500 stands for zero in the data rows.
Here are some numbered points:
[265,410,609,807,626,554,306,288,625,327,477,514,439,687,389,401,594,622,
 725,419,790,470,530,485,704,402,640,519,336,529,331] 0
[434,128,231,354,398,501,669,216,083,266,428,742,472,205,570,384,485,115,
 298,505,171,522,715,566,790,253,412,622,752,434,588] 1
[162,257,533,848,582,402,449,449,382,793,250,529,581,391,732,108,578,383,
 406,644,490,234,942,294,500,242,658,495,409,441,474] 2
[762,696,538,656,342,466,413,779,552,762,592,391,620,504,545,614,456,568,
 423,551,342,443,369,311,221,570,458,296,344,436,650] 3
[270,323,494,720,573,591,426,228,527,196,516,548,470,465,342,386,592,491,
 574,419,732,491,445,442,851,322,573,330,510,548,272] 4
[596,406,453,380,367,434,489,669,498,736,472,507,496,502,484,518,599,497,
 607,699,357,534,344,709,463,585,476,480,500,662,609] 5
[434,595,643,304,572,415,510,865,856,585,494,410,285,688,408,624,431,543,
 477,453,540,581,492,701,520,501,289,406,634,458,521] 6
[400,391,575,706,494,431,537,315,333,424,325,651,374,485,587,323,585,433,
 497,472,477,496,795,401,676,270,552,615,533,389,562] 7
[397,552,491,251,683,523,553,567,648,407,550,446,443,587,495,587,342,459,
 407,363,550,519,624,628,449,551,389,637,606,432,457] 8
[170,322,397,361,645,529,594,401,490,512,448,444,660,443,560,382,418,444,
 322,483,616,434,662,575,476,389,525,537,543,483,306] 9
Which three points above are nearest to each new point by angle, seen from the average point of the numbered points? Their numbers follow each, nearest first.
[860,999,601,468,576,558,477,665,588,520,586,332,448,288,566,640,411,577,
 450,555,484,420,395,185,246,939,599,355,475,532,565] 3 5 6
[335,592,672,708,634,447,593,302,482,278,277,593,255,404,576,296,543,485,
 395,422,642,494,858,275,726,337,573,472,634,311,432] 7 4 2
[751,621,456,588,341,533,399,653,521,537,648,448,577,404,467,639,443,477,
 404,526,332,470,317,337,387,562,444,243,415,455,584] 3 5 6
[490,600,673,703,546,499,475,327,527,350,475,546,409,752,466,508,576,691,
 719,332,716,598,547,474,559,467,583,700,395,439,479] 0 4 7
[441,578,536,535,580,532,572,333,453,523,476,453,649,574,558,443,526,662,
 580,454,719,504,504,457,362,587,650,664,395,542,393] 0 3 9
[460,556,531,350,427,431,864,507,403,648,365,501,587,404,548,381,593,596,
 415,548,624,601,421,511,475,467,458,412,698,554,410] 5 9 3
[364,376,357,440,509,576,620,330,351,542,580,443,874,493,543,455,427,544,
 387,416,618,479,451,491,358,410,541,565,439,505,325] 9 8 3
[210,317,565,723,568,397,477,491,438,752,292,509,562,457,675,195,565,454,
 417,615,539,320,845,372,495,252,610,489,446,438,460] 2 7 9
[377,461,514,349,585,434,347,865,773,780,512,364,496,662,529,566,374,497,
 443,573,435,427,594,699,292,528,415,516,435,488,536] 6 8 5
[624,581,422,240,454,509,795,464,343,528,498,503,588,328,554,500,509,481,
 410,519,479,569,378,504,458,605,456,516,695,575,500] 5 8 3
[679,528,279,405,389,598,485,625,394,715,753,338,937,397,539,657,340,498,
 337,505,375,425,234,395,145,600,476,395,362,544,492] 3 5 8
[035,225,404,202,827,504,412,465,626,400,359,474,371,325,575,342,362,245,
 316,619,508,347,924,729,627,495,540,586,642,538,340] 9 8 1
[702,604,399,184,408,497,878,463,266,569,470,530,584,258,551,469,548,489,
 427,595,442,607,328,529,437,661,471,536,740,627,510] 5 3 1
[631,619,573,610,368,441,360,910,664,807,669,363,685,771,548,703,298,586,
 372,354,366,466,486,404,150,372,316,437,309,286,638] 3 6 5
[249,325,527,709,555,432,459,501,435,712,332,488,569,425,650,255,528,423,
 404,599,488,324,791,366,491,302,598,465,439,444,480] 2 7 9
[606,498,406,521,419,516,191,862,637,614,724,410,601,571,498,746,219,338,
 247,457,153,373,552,419,229,421,308,362,324,293,651] 3 6 8
[132,332,364,364,673,549,591,325,469,450,462,446,707,401,539,366,406,448,
 281,496,665,441,648,543,440,405,573,501,525,492,234] 9 8 2
[210,536,554,477,653,539,750,303,519,280,384,447,470,235,456,344,537,516,
 325,468,823,505,508,323,741,432,559,201,731,521,196] 4 9 0
[651,523,546,345,377,390,620,606,423,690,426,588,431,634,531,511,597,569,
 640,582,411,623,461,699,420,528,444,719,557,550,645] 5 6 3
[579,622,347,176,620,651,629,445,512,256,778,402,690,517,448,746,229,476,
 322,206,536,571,388,516,368,607,348,618,587,414,402] 8 6 9
